Each named turn below is shown by a few rows before and after it. Which turns, in which order, take the first row of each later pair to the second? The first pair is answered.
voz:
[ 16.9 -37.4 -31.1  23.9  -9.7 -12.7 -19.7   4.0  23.6  -8.1  12.1 -12.1
  20.5] => [ 29.3 -10.8  24.2  33.4   3.3  -1.7   6.0 -14.4  30.1 -31.4  -8.8  -2.9
  22.5]
[ 0.1 -3.9 -3.2 -6.4  0.8 -5.7  2.6  0.6 -2.2 10.9  5.4 -4.3 -4.7] => [ 6.5  2.7 -1.0  1.3 -2.2  1.6 -8.8  3.0 -6.9 -6.2  0.1 -5.3 -2.2]
[-11.5 -14.6   5.4 -21.1   9.0 -40.7  14.0 -15.4  -3.8   4.6  14.3   3.3
  -5.8] => [ -0.4 -13.8 -16.9  -5.8  -4.2 -20.4 -33.2  -0.8 -20.8 -29.8   6.1  -9.9
   1.2]
legob:
[  4.7 -10.9   3.8  22.1  -2.1  -3.1 -15.8 -19.9  20.4  -1.9   2.7  14.1
   6.1] => [-17.8 -10.3  -2.2  18.0  -3.6  10.1  -1.0  -8.0  22.6   0.4  -0.3  20.5
   3.6]
[ 12.1   8.3  -3.6 -19.0  -4.4 -10.6  -4.2   1.3 -15.0   5.9   1.3 -13.3
 -10.1] => [ 20.4  -4.4 -12.4  -7.8  -7.5 -14.1 -13.9  -2.3  -7.9   6.2   5.9 -13.9
  -0.9]
[-15.3  -6.2  -4.8  10.8   2.1   7.8  13.6   5.9  15.3   5.5 -14.4  12.3
   7.3] => [-11.3   6.9  11.2  -4.5   5.2   7.6  23.2   4.9   4.5   2.7 -19.1   8.3
  -3.9]
sife:
[  2.5   3.2 -12.7 -22.1  -2.9   1.1  -6.2  11.5 -20.8  -4.1   5.1 -11.8
 -16.0] => [-13.7  10.6   0.7 -17.9   0.4  16.1   5.5  17.0 -16.7  -8.9  -5.6  -1.2
 -13.2]
[-2.0 16.9 14.7 24.7  0.8 -4.9  4.3 -1.4 -3.9  3.5  4.8 11.9 -2.1] => [-9.2  3.9  0.5 25.1 -3.1 -8.5 -1.7  1.2  2.6 15.4 11.0 14.0 -0.3]
[-11.8   4.9  12.1  -3.2   9.2   9.7  11.3   8.2   1.8  -2.7  -3.6   2.6
  -4.8] => [-12.5 -10.6  -8.6   0.4   1.4   2.5   1.7  10.3   5.1  11.2   8.7   1.4
   1.2]
[ -2.6   9.9   9.5   2.7   8.5   3.8   6.4   1.3  -3.2  -5.4 -10.7   4.3
   1.2] => [-12.7  -5.7  -7.9   6.3   7.2   0.9  -0.2   3.9   5.1   6.7   0.0   5.7
   3.7]

(2 to 3 turns a pair)
[  7.6   8.1   4.2 -25.9   0.1 -15.3  12.7   0.9 -16.0   7.7  -1.5  -6.2
 -11.9] => [ 14.3   0.5 -18.0 -10.2  -7.9  -7.5 -20.1   5.3 -15.4  -5.0   1.5  -9.8
  -2.8] | voz legob
[ -7.4  -0.5  -5.8  19.7  23.8 -14.8   3.2  14.4  18.4  12.1  21.0   6.9
  14.4] => [ 11.4  16.2   6.4  21.9  19.0  -2.3 -12.7  17.6  -0.6 -19.8   9.4  -1.1
   9.7] | voz sife sife
[-13.0 -13.5  -4.3  12.2   3.4  17.7  17.6   7.8   7.0  19.9  12.5  -2.9
   7.1] => [-0.6  5.6 23.1 10.7  9.3 25.0 19.8 -0.8  2.6  3.0  0.2 -4.1  6.9] | voz voz legob
[-21.9  -0.5  -0.1  19.7  -0.3  20.7  22.2  -2.7  17.4   6.4  -2.2  19.6
   4.5] => [  6.1  20.9  33.1  -4.4   1.9  -0.5  24.8 -15.5  -4.9  -3.7  -5.0  -0.9
 -10.4] | legob legob
[-27.7  -8.0   7.2  11.3   4.7  21.9  20.1   1.4  10.5  15.1   2.5  27.1
   2.3] => [-16.3   4.0 -13.5 -30.2  -3.4   3.4   7.2  20.9 -25.5  15.7   7.0  -2.7
 -20.2] | legob voz legob
[-18.7  -3.8  16.5  15.5   1.9  17.8  33.2   9.2   5.2 -13.4 -16.6  16.7
  -3.4] => [-22.2  -4.2   0.8 -16.2  -2.9  -3.1  36.7  20.2 -16.4   4.2  -6.8   2.3
 -18.2] | voz legob
[  6.7 -10.5 -15.5   9.8   0.6   1.9 -25.4  -4.4   5.7 -15.8   0.5 -14.4
   4.6] => [  3.1  -5.1  16.1  15.9  14.9   3.9   1.3 -22.5  20.2  -9.5  -3.6  -2.8
   5.8] | voz legob
[ 27.6 -23.8 -20.0 -15.7 -17.3  -7.7 -21.7  -7.8  14.4   4.0   9.2  -4.6
   6.1] => [-18.1 -23.8 -25.3 -31.5 -13.0  15.0  10.6  13.4  12.3  10.1  -0.4   9.0
  -2.6] | legob legob
[ -6.4  20.5   9.5  15.3  -3.5  17.9  -7.9  -3.7 -10.4 -14.2 -16.7  -4.4
  -3.5] => [-18.5   8.9 -19.2  -3.8  -4.7   9.9  -5.0   7.7 -19.7   7.6  -5.9 -10.6
 -11.1] | voz voz legob
[-13.5  12.5  14.6   0.0   7.3  11.6  26.4   4.9   1.7  -2.9  -7.4   0.3
  -3.8] => [ 12.4  -0.8  -3.2 -12.7  -1.4 -20.7   0.9  -4.2  -4.9  11.3  12.5 -18.1
  -4.1] | sife sife
[ 22.3  -7.4 -26.5 -11.1  -1.8  -7.9 -31.7  15.4  -8.6   2.6   8.1  -1.8
  -4.0] => [ 31.8   8.0   2.4   2.1   1.5   4.5 -30.2   8.5 -10.3 -20.8  -7.3   1.4
  -1.9] | sife legob
[ 24.1  14.2   8.1  19.4 -13.6  14.8 -30.4   4.5 -10.2 -40.7 -14.6   2.6
  21.0] => [ -1.3 -23.2 -46.7  -3.9 -15.0 -17.2 -26.0  14.9  -3.8  16.6  17.4  -4.2
  15.9] | voz voz
[-21.2   0.9 -13.5   2.9  -0.6   7.1 -16.0  25.5 -17.3   7.2  -7.1  11.2
 -17.5] => [-23.4 -11.6 -18.3  14.2  -2.4   2.4 -13.1  21.3  -1.7  19.1  -2.2  18.6
 -10.3] | voz sife
[ -1.0   8.0 -11.5 -18.0 -13.0  10.0  -9.5  18.2  -9.4  -0.9 -19.0 -12.1
 -13.5] => [ 12.2   7.9   2.3 -27.4  -7.1 -13.9  -4.2   1.1  -2.1  16.0  -7.6 -15.0
 -16.8] | voz voz legob
[ 11.2  -6.8  -4.1  -9.9  -1.9 -21.6  -5.3  -5.9  -3.5   7.9   7.5 -11.3
 -12.8] => [ 19.7   3.3  18.5   4.0   1.2  -9.0  -5.2 -16.5  -1.4  -9.7  -5.4  -7.0
  -6.3] | sife legob
[-16.0  26.4  40.1   7.5  12.8   0.8  25.4 -24.2   1.8  12.4  -5.6  21.9
  11.2] => [  6.4  -4.4   4.8  11.3   4.2 -31.6  -9.5 -31.9  11.6  33.8  16.6   4.8
  19.6] | legob sife sife
[ 15.0  18.6  -7.3   9.5  -2.7   5.0 -34.3   0.3  -2.5 -24.8   4.4  -5.7
   1.3] => [ -2.9  -4.2 -25.7  -9.7   0.9 -19.9 -16.8   2.8   5.7  20.4  23.7  -4.3
  -3.5] | voz voz
[ -8.6  -1.6  18.0  19.4   4.1   1.4  16.6 -17.3  19.0  -5.5  -8.9  19.7
  11.3] => [-10.6  -5.6  15.3  13.9   4.6  -1.9  22.3 -14.8  20.7   5.5  -7.1  19.2
  10.8] | voz voz voz
[ 16.1   3.9  -2.4  -4.7  -5.2 -11.1 -12.6  -0.8  -7.3  -4.6   2.6 -10.8
  -5.9] => [-14.8  -4.1 -14.5  -3.1  -3.6   6.7   2.5  13.4  -4.3   1.9  -0.9   0.6
  -7.1] | legob legob legob
[ 14.6  -8.9  -5.5 -15.2 -10.6  -8.5  -9.0  -6.0  -0.3  19.5   4.2 -16.5
 -17.0] => [ -1.0  -5.6  -4.8 -22.3  -7.7  -1.5   3.9   5.0  -2.3  20.7   0.7 -10.7
 -20.4] | sife voz
[-20.3  -1.9 -23.3  -0.5  -5.6  21.8  -5.8  21.7  -6.4  -7.2  -7.2   5.2
   3.9] => [ -7.1  10.3 -10.0 -24.4  -3.3   2.9   3.4  17.6 -21.2  -0.1  -3.6 -10.6
  -9.8] | legob sife legob
[ 12.3  -1.7  -6.3  -3.5   4.9  -9.4 -19.2 -20.4  22.2  -4.2  10.1   8.8
  10.0] => [ -7.4  -2.4   0.0  -4.0  11.7   2.7  -0.1 -14.8  29.8  -0.5   3.5  19.4
  11.2] | legob voz voz
[ 19.9  10.2 -26.7  33.3 -13.1  -5.3 -52.7  -3.7  -1.5  -9.1  15.0 -19.0
  -1.7] => [ -5.7  -3.4 -53.8   5.2 -11.8 -17.2 -32.3  11.4  -8.7  17.6  21.8 -21.9
 -14.4] | sife voz voz
[  6.2  -5.0  -2.6 -25.9   3.9 -22.8   4.5 -10.2 -13.2   4.3  12.6 -15.8
 -10.9] => [ 15.9  -1.2   7.5  15.2   0.5   9.1 -19.2 -14.6  -1.1 -27.0  -3.6  -6.6
   5.3] | legob legob voz
[ -1.3 -17.6 -15.1  31.1  -8.7   4.1  -2.9 -18.0  24.2  20.3  16.4  16.6
  23.3] => [-28.0  11.5  15.4 -16.7   3.3  11.1  45.2   2.4  -6.5  20.3  -2.5  15.8
  -7.5] | legob legob
[ 10.3  18.3  10.7  -9.0   0.2   1.2  -5.5   4.2 -13.6 -14.6  -2.9  -8.9
 -10.2] => [ 10.5  -4.2 -16.0  -6.3  -1.5 -14.3 -16.4  -2.1  -2.2  11.4  17.5  -9.7
  -3.7] | legob voz voz
[  0.5 -11.2   5.8  14.4   1.0  -5.2   2.3  -6.4  26.2  13.1  -0.3  11.7
   6.0] => [ -7.1 -14.7 -20.2  10.9  -6.9   9.5  -9.7   8.5  11.8   3.7  -2.5   8.0
   5.7] | legob voz
[  5.4  23.5  14.3 -18.9   9.1 -14.5  18.8   4.7  -5.5 -12.9  -5.7  -5.9
 -17.8] => [  5.5  21.8  24.8  -4.6  14.0  -7.8  24.4  -4.0  10.0 -12.8  -9.0   2.3
 -10.9] | legob voz sife
[ 15.9 -14.7   1.6  -3.7  -1.6 -27.9  -6.4 -16.6  13.2  18.0  15.6  -6.4
   1.9] => [ 23.4   5.4   1.8   4.5  -7.1  -0.4 -27.1  -4.0 -11.8 -29.8  -0.9 -14.0
  -1.1] | sife voz voz
[-11.8 -17.6  -7.8 -14.0   0.0 -15.1   9.8 -11.7   3.4  14.2   8.4  -6.1
  -8.0] => [ -1.2 -22.7  -7.7   9.0  -1.5 -13.2  -9.3 -19.8  13.9   5.3   9.7  -6.8
   0.1] | sife legob legob
[-12.6   6.0   7.4  24.5  -0.3  26.5   9.3  -3.8  11.8  -9.2 -11.4  19.2
   8.7] => [ 15.7  -6.1 -25.9   7.0 -12.7  -5.3 -30.6  -0.5  -7.2  -2.5   7.9 -12.9
   4.5] | voz voz sife
[ -9.5 -18.7  -6.5   5.9  -9.7   3.9 -11.6   8.2  -3.2   4.2   5.9   3.0
   7.3] => [  1.1 -14.4  -4.9   6.4  -9.3  -2.5 -18.7   4.9  -8.5  -2.9   5.7  -0.3
   4.8] | sife legob
[-28.7 -13.1 -35.3  -1.3  -1.9   9.6  -5.0  28.8  -1.0   5.8   0.7   4.3
  -2.6] => [-22.4   0.9 -21.5 -30.4   0.7  -3.8   4.7  29.4 -19.3   8.2  -1.1  -5.7
 -16.5] | legob sife
[-18.4 -14.7  -9.6   3.2  -5.0   1.3   0.8   8.8   7.5  18.8   9.2  10.6
   7.7] => [ 20.6   8.8  12.9  -5.9  -4.5  -9.4 -19.1  -5.0 -10.8  -6.7   3.5  -8.2
   0.0] | sife voz
